Named turns come first, each shown by rows before and after it. Which turns, in which order, take the first row of each pair that follows to the second? Write the first one first, as in the answered first pair.
turn B:
1.07 -0.11 -0.26 0.37 0.61 -0.62 -0.33 -0.27 -0.55 0.19 1.32 -0.30 => 0.73 -0.22 -0.43 0.42 -0.02 -0.78 -0.05 -0.69 0.04 0.11 1.34 -0.49
0.67 -0.25 0.43 0.03 1.68 1.61 -1.21 0.28 -1.35 -0.01 0.07 1.19 => 2.33 -0.09 0.77 0.55 1.18 0.78 -0.31 0.77 -0.91 -0.41 0.66 -0.87
-1.35 -0.24 -0.60 -0.14 -2.10 -0.07 0.44 -1.37 2.22 0.12 -0.20 -0.07 => -2.04 -0.19 -0.49 -0.94 -0.52 0.86 -1.05 -0.68 0.54 0.53 -0.72 2.18
turn T:
0.15 -0.33 0.39 -0.83 2.15 -0.37 -1.51 1.81 -1.57 0.07 -0.57 1.53 => -1.84 -1.14 -0.40 -0.77 0.80 -0.79 -1.15 1.23 -0.76 -0.96 -1.36 1.95
-0.06 0.49 0.34 0.24 0.71 0.56 -1.18 -0.22 -0.02 0.92 -0.34 0.93 => -0.26 0.15 0.10 0.03 0.76 0.40 -1.25 0.28 -0.33 0.57 -0.40 1.05
0.01 -1.77 -0.84 -0.38 -0.72 -1.16 0.02 -0.91 -0.76 -2.24 -1.05 1.56 => 0.02 -1.48 -0.71 0.11 -1.48 -0.91 0.38 -2.51 0.71 -1.13 -0.49 1.14
-0.01 0.29 0.12 0.69 0.94 -1.18 -1.39 1.81 -2.02 -0.75 0.13 1.87 => -1.70 -0.29 -0.58 0.73 -0.54 -1.59 -1.06 0.92 -1.02 -1.48 -0.29 2.07
turn R:
-2.33 -0.55 0.01 0.17 -0.01 -0.69 -0.06 -1.42 1.49 -1.89 -1.25 1.43 => -0.55 -0.29 0.29 0.89 -0.57 -1.27 0.97 -1.52 2.49 -1.72 -0.52 -0.98
-0.71 0.22 -0.05 0.30 -2.91 -0.68 0.41 1.97 0.71 -2.26 -2.33 -2.55 => -0.33 0.27 0.09 0.05 -2.01 -0.51 0.02 2.96 -0.42 -2.41 -2.48 -2.18
0.59 0.66 0.89 0.50 -0.41 0.85 0.62 -1.32 1.29 2.51 0.81 0.39 => 1.84 0.81 1.14 0.51 0.35 0.69 0.54 -0.20 0.37 2.45 0.82 -0.19
-0.20 0.91 -1.11 -1.49 0.37 -0.07 -1.00 0.94 -0.30 0.59 0.38 2.91 => -0.88 0.77 -1.29 -1.08 -0.85 -0.38 -0.47 -0.62 1.44 1.03 0.82 2.36
Now pairs of rows:
Between the rows of a pair lie two turns.
0.50 -0.74 0.30 0.40 -0.78 0.32 -0.70 0.22 1.00 0.01 -0.24 -1.99 => 0.17 -1.09 0.02 0.05 -0.25 0.23 -1.07 1.22 -0.03 -0.81 -0.66 -1.53 -> R T
-0.26 -0.20 -2.05 -0.17 1.46 -1.97 -0.03 1.12 -0.58 -1.04 -0.99 -0.16 => -1.62 -0.09 -2.29 0.09 0.30 -1.72 0.12 -1.16 1.28 -0.08 -0.68 0.23 -> R T
3.24 0.76 -0.04 0.32 0.29 -1.18 0.95 0.59 1.81 1.30 1.94 -3.19 => 0.44 -0.67 -1.36 -1.09 1.57 -1.21 -0.58 4.05 -1.89 -2.09 -0.49 0.10 -> R T
-0.90 -0.39 0.78 -1.88 2.14 1.82 -0.24 -2.48 -0.22 1.94 0.70 1.06 => 1.09 0.07 1.33 -1.72 2.78 1.55 0.01 -1.48 -0.74 2.15 0.96 -0.08 -> R T
1.77 0.22 -1.11 0.56 1.62 0.56 -0.42 -1.07 0.32 1.25 1.31 0.23 => 0.48 -0.68 -2.03 0.12 1.63 -0.01 -0.73 0.79 -1.21 -1.11 0.06 0.87 -> T T
-0.78 0.50 0.13 -0.79 1.30 1.80 -1.54 -0.22 0.13 2.08 0.29 1.69 => -0.13 0.72 0.39 -0.72 1.40 1.86 -1.37 -0.27 0.22 2.44 0.64 1.15 -> R B
-1.07 -0.83 -0.98 -0.58 -0.53 -0.80 0.13 1.04 -0.23 -1.92 -0.85 0.34 => -1.52 -0.79 -1.01 -0.37 -1.27 -0.88 0.59 -0.34 1.11 -1.40 -0.47 0.10 -> B T
0.73 0.49 1.26 -0.72 3.26 0.25 -1.46 0.25 -2.18 1.29 1.13 0.74 => -2.04 -0.16 0.44 -0.91 2.32 0.61 -1.79 -1.03 -1.40 1.13 0.66 2.30 -> R T
-3.11 1.44 0.48 -1.01 0.18 0.61 -0.58 -0.85 -0.44 1.04 -1.13 1.91 => -0.67 2.19 1.26 -1.05 1.95 0.69 -0.69 0.69 -1.82 1.59 -0.47 1.24 -> T B
0.96 1.58 1.17 0.17 -1.03 0.30 -0.37 -0.19 0.83 2.01 0.77 -0.48 => -0.08 1.43 1.10 -0.06 -0.87 0.70 -0.78 -0.54 0.83 2.21 0.63 0.75 -> B B
-2.26 -0.20 -0.05 -0.86 -0.52 1.29 -0.88 -1.64 -1.19 -0.13 -1.71 2.05 => -1.82 -0.52 -0.30 -0.96 -0.24 0.94 -0.81 -0.05 -2.33 -1.35 -2.16 1.64 -> B T
1.26 0.07 -0.73 -0.53 1.34 -2.54 -1.94 2.12 -2.56 -1.65 -0.28 0.91 => 0.57 -0.34 -1.15 -0.39 0.77 -2.92 -1.67 2.03 -2.34 -2.13 -0.65 0.86 -> B R
-0.09 0.12 2.49 0.15 -0.45 -0.21 -0.28 -0.35 -0.18 0.14 -0.12 -1.80 => -0.82 -0.09 2.34 -0.25 0.24 0.29 -1.07 0.10 -1.41 -0.09 -0.61 -0.26 -> R R
0.56 1.52 0.19 1.42 0.52 0.89 0.07 -1.45 0.10 1.77 0.14 0.31 => 0.25 0.95 -0.34 0.89 1.40 0.45 -0.56 0.97 -1.89 -0.14 -1.04 0.97 -> T T
-1.16 -0.36 -0.56 0.02 -0.91 -1.29 -0.19 -1.30 0.83 -0.90 -1.20 0.29 => 1.19 0.30 0.15 0.56 -0.65 -1.52 0.34 -1.05 1.16 -0.14 -0.21 -1.34 -> R T
-1.10 1.19 2.01 -0.90 0.22 1.16 0.25 -3.23 2.17 1.53 1.05 -0.52 => -0.41 1.49 2.35 -0.99 0.81 1.36 0.13 -2.95 1.60 1.92 1.25 -0.52 -> B R
-2.21 0.27 -0.54 -0.37 -0.34 0.73 -0.47 -1.45 0.35 0.50 -1.33 0.72 => -0.52 0.95 0.20 -0.56 1.32 1.33 -0.89 -0.72 -0.79 1.67 -0.69 0.79 -> T B
0.68 0.65 -0.60 -0.14 -0.19 -0.13 -0.05 1.76 -1.20 -1.08 -0.88 -1.02 => 0.39 0.61 -0.77 0.36 -1.55 -0.50 0.67 0.27 0.61 -0.87 -0.47 -1.93 -> B T
-1.49 -1.06 -0.24 -0.93 -0.35 0.07 -1.42 -0.20 -0.53 -0.87 0.05 1.86 => -1.23 -1.28 -0.48 -0.90 -0.46 -0.29 -1.22 0.50 -0.85 -1.66 -0.15 1.24 -> B T
1.31 1.08 0.95 1.31 -1.28 0.14 0.51 -1.55 1.07 0.12 -0.35 -1.93 => 0.83 1.10 0.83 1.31 -1.35 0.16 0.45 -1.85 1.28 0.14 -0.37 -1.51 -> T B
-0.95 -0.60 -0.89 0.32 -0.92 1.57 1.95 -1.72 1.43 0.56 0.77 -0.66 => 1.79 -0.16 -0.30 0.41 0.67 1.30 2.05 0.81 -0.36 -0.03 1.04 -2.10 -> R T
0.76 0.58 0.81 -0.50 1.47 -0.07 -0.40 0.79 -1.92 1.40 -0.03 0.68 => -1.38 0.24 0.14 -0.31 -0.43 -0.02 -0.17 -1.83 0.56 1.85 0.08 1.06 -> R R
2.69 -0.16 1.55 0.45 1.79 2.28 1.29 2.27 -0.13 1.03 1.78 -0.89 => -2.04 -1.03 0.61 -0.52 1.09 3.50 0.08 0.16 0.37 1.33 0.70 3.18 -> R R
-2.73 -0.62 -1.18 -0.87 -0.49 -0.04 -0.92 0.02 -0.26 -0.53 -1.99 1.92 => 1.57 0.04 -0.27 -0.33 0.79 -0.83 -0.07 2.82 -1.66 -1.06 -1.24 -1.15 -> B B
1.12 -0.50 -1.27 -0.39 0.48 -0.77 1.14 0.71 -0.73 -2.89 -2.85 0.38 => 1.21 -0.47 -1.21 0.09 -0.74 -1.24 1.68 -0.39 0.79 -2.73 -2.38 -0.71 -> T R
0.70 -0.39 -0.05 -0.15 0.21 -1.11 0.63 1.58 -0.68 -2.23 -0.42 0.19 => -1.23 -0.68 -0.47 -0.19 -0.85 -0.79 0.56 -0.11 0.42 -1.86 -0.54 1.33 -> R R
0.18 -1.14 -0.47 0.28 -0.44 -1.62 0.51 2.57 -1.01 -2.54 -0.88 -1.60 => -0.21 -1.19 -0.60 0.47 -1.18 -1.79 0.88 1.85 -0.23 -2.57 -0.82 -1.90 -> T R
3.24 0.17 0.83 -0.20 2.64 0.89 -0.17 2.63 -2.29 0.63 -0.45 -0.90 => 2.86 -0.21 0.37 -0.21 2.19 0.52 -0.06 3.29 -2.60 -0.38 -0.83 -1.06 -> B R
1.44 0.50 -0.08 1.47 -0.82 -0.83 1.62 -2.05 2.41 2.67 1.42 -2.10 => -1.53 0.19 -0.37 -0.16 1.35 1.16 -0.91 -1.88 0.12 3.56 0.44 3.04 -> B B
-1.11 -1.78 -1.46 -0.21 -0.91 -0.89 0.11 1.00 0.00 -2.15 -1.40 0.60 => 0.11 -1.53 -1.35 0.39 -1.48 -1.40 0.84 0.82 0.87 -2.06 -0.87 -0.91 -> R R
-1.03 -0.30 -0.63 -1.40 1.45 0.30 -1.19 2.29 -2.98 -1.37 -1.15 1.66 => 1.04 -0.27 -0.61 0.34 -1.44 -1.73 1.42 1.34 0.31 -2.24 -0.13 -3.39 -> B B
-1.45 -0.57 0.19 0.28 -1.19 0.43 0.06 -2.17 1.61 1.32 0.13 0.60 => 2.57 0.15 1.01 0.54 0.62 -0.10 0.36 0.68 -0.44 0.95 0.51 -1.67 -> R R
-2.70 -1.31 -2.66 -1.80 -0.76 0.47 -0.18 0.34 -0.92 -1.83 -1.12 0.96 => 0.07 -0.36 -1.57 -0.36 -2.22 -0.24 1.63 -1.60 2.02 -0.10 0.70 -2.89 -> T R
-0.96 -0.40 -0.22 0.37 -3.58 0.05 0.63 -1.23 2.69 -1.28 0.57 -1.94 => -0.61 -0.12 -0.02 0.37 -3.35 0.31 0.63 -1.88 2.78 -0.51 0.80 -1.88 -> B R
1.77 0.07 0.28 0.90 -0.27 0.07 0.91 0.13 0.40 0.96 1.47 -2.01 => 1.50 0.23 0.57 0.72 0.16 0.61 0.56 -0.58 0.48 1.95 1.68 -1.17 -> B T
-0.17 -0.12 -0.31 0.13 -0.81 0.01 0.15 -1.12 0.86 0.47 0.15 -0.01 => 0.27 -0.03 -0.03 -0.33 0.65 0.58 -0.59 -0.05 -0.90 0.63 -0.12 0.91 -> B B
-2.01 -1.36 -0.77 0.80 -0.87 -0.10 0.21 -1.81 1.30 -0.64 0.29 -2.08 => 1.68 -0.20 0.58 0.92 1.47 0.39 -0.07 -0.23 -0.32 0.54 1.21 -3.05 -> T R
-0.48 2.04 -0.07 -1.62 -0.63 0.28 -1.06 -1.41 2.34 1.74 1.22 0.21 => 1.50 2.47 0.42 -1.53 0.60 0.30 -1.03 -0.08 1.38 1.84 1.58 -0.46 -> T B
0.98 0.81 -1.27 1.16 0.67 -0.55 -0.01 1.67 -1.90 -2.46 -0.65 -1.84 => -2.08 0.19 -2.13 1.36 -1.54 -0.53 0.26 -1.33 0.58 -2.23 -0.81 -0.97 -> B B
0.72 -0.63 -0.30 1.04 -2.71 -2.03 2.05 0.79 1.34 -2.84 -0.57 -3.99 => -0.65 0.17 0.57 0.97 -2.87 -0.04 1.37 -3.81 3.79 1.12 0.72 -1.73 -> B T
1.56 -0.48 -0.03 1.06 -1.66 -1.69 1.21 -0.62 1.42 -0.04 -0.24 -2.07 => 0.83 -0.75 -0.08 -0.36 1.27 -0.49 -0.73 2.16 -2.43 -0.62 -1.37 1.05 -> R R
-0.92 -0.06 -0.15 -1.65 -0.09 0.98 -0.30 0.04 0.74 0.54 -0.63 1.77 => 0.63 0.39 0.43 -1.69 0.92 1.04 -0.40 1.05 -0.11 0.99 -0.47 1.34 -> T B
0.00 -0.96 -0.04 -0.82 2.06 0.98 -0.87 1.38 -1.45 0.30 -0.15 1.00 => -1.64 -1.06 -0.21 -0.59 0.65 1.35 -0.73 -1.05 0.64 1.27 0.09 1.65 -> R T
1.28 0.68 0.49 -0.24 0.05 -1.08 1.22 0.57 0.26 -0.67 0.87 -0.81 => -0.12 0.23 0.10 -0.07 -0.88 -1.24 1.35 -0.22 1.04 -1.21 0.59 -0.54 -> T B
1.17 0.01 0.24 0.01 0.19 -0.97 0.28 0.38 0.00 0.06 -0.33 -1.33 => -0.41 -0.58 -0.37 -0.44 0.19 -0.80 -0.20 0.80 -0.64 -0.78 -0.94 -0.02 -> R T
-2.05 -0.78 -0.48 0.69 -0.60 -0.07 0.16 -3.89 1.36 0.78 0.41 2.58 => -1.36 -0.64 -0.09 -0.06 1.74 0.59 -1.13 -1.70 -1.53 0.63 -0.16 4.10 -> B T
-0.34 0.18 -0.59 -0.32 0.09 -0.60 0.13 1.76 -1.55 -1.27 -0.47 -0.13 => -0.62 0.08 -0.75 0.19 -1.43 -1.03 0.84 0.55 0.22 -1.22 -0.15 -1.20 -> B T
-1.58 -1.19 -1.13 -0.29 -1.12 -0.45 0.07 1.16 -1.02 -2.31 -1.76 -0.50 => 0.32 -0.64 -0.49 0.58 -1.95 -0.93 1.13 -0.04 0.94 -1.32 -0.63 -2.83 -> T R
-1.04 0.31 -0.85 1.34 0.80 1.60 -2.74 0.48 -1.87 -0.84 -0.65 2.96 => -0.55 -0.31 -1.51 1.99 -0.06 0.20 -1.76 2.10 -2.00 -3.10 -1.14 0.92 -> B T
-1.68 -1.01 -1.25 -0.35 -0.68 0.05 0.66 0.36 -0.77 -2.45 -0.97 0.23 => -2.32 -0.74 -0.93 -0.79 -0.22 1.11 -0.10 -0.87 -0.57 -0.90 -0.66 1.67 -> T B
-1.53 -0.72 -0.34 0.10 -0.32 0.02 -0.78 -0.06 -0.63 0.44 0.20 2.08 => 1.51 -0.20 0.13 0.56 0.12 -0.80 0.06 1.74 -1.27 -0.03 0.78 -0.45 -> B B
-0.63 -0.65 -0.81 -0.56 -0.17 -0.42 -0.51 0.87 0.08 -1.76 -0.34 -0.04 => -0.49 -0.66 -0.70 -0.17 -0.63 -0.60 -0.13 0.40 0.94 -1.56 -0.21 -0.59 -> R R
-0.66 -0.41 -0.59 -0.38 -0.06 -0.50 0.66 -0.77 0.87 0.81 -0.09 0.49 => 0.70 0.11 -0.21 -0.30 0.64 -0.52 0.83 -0.39 0.53 1.38 0.33 -0.08 -> T R
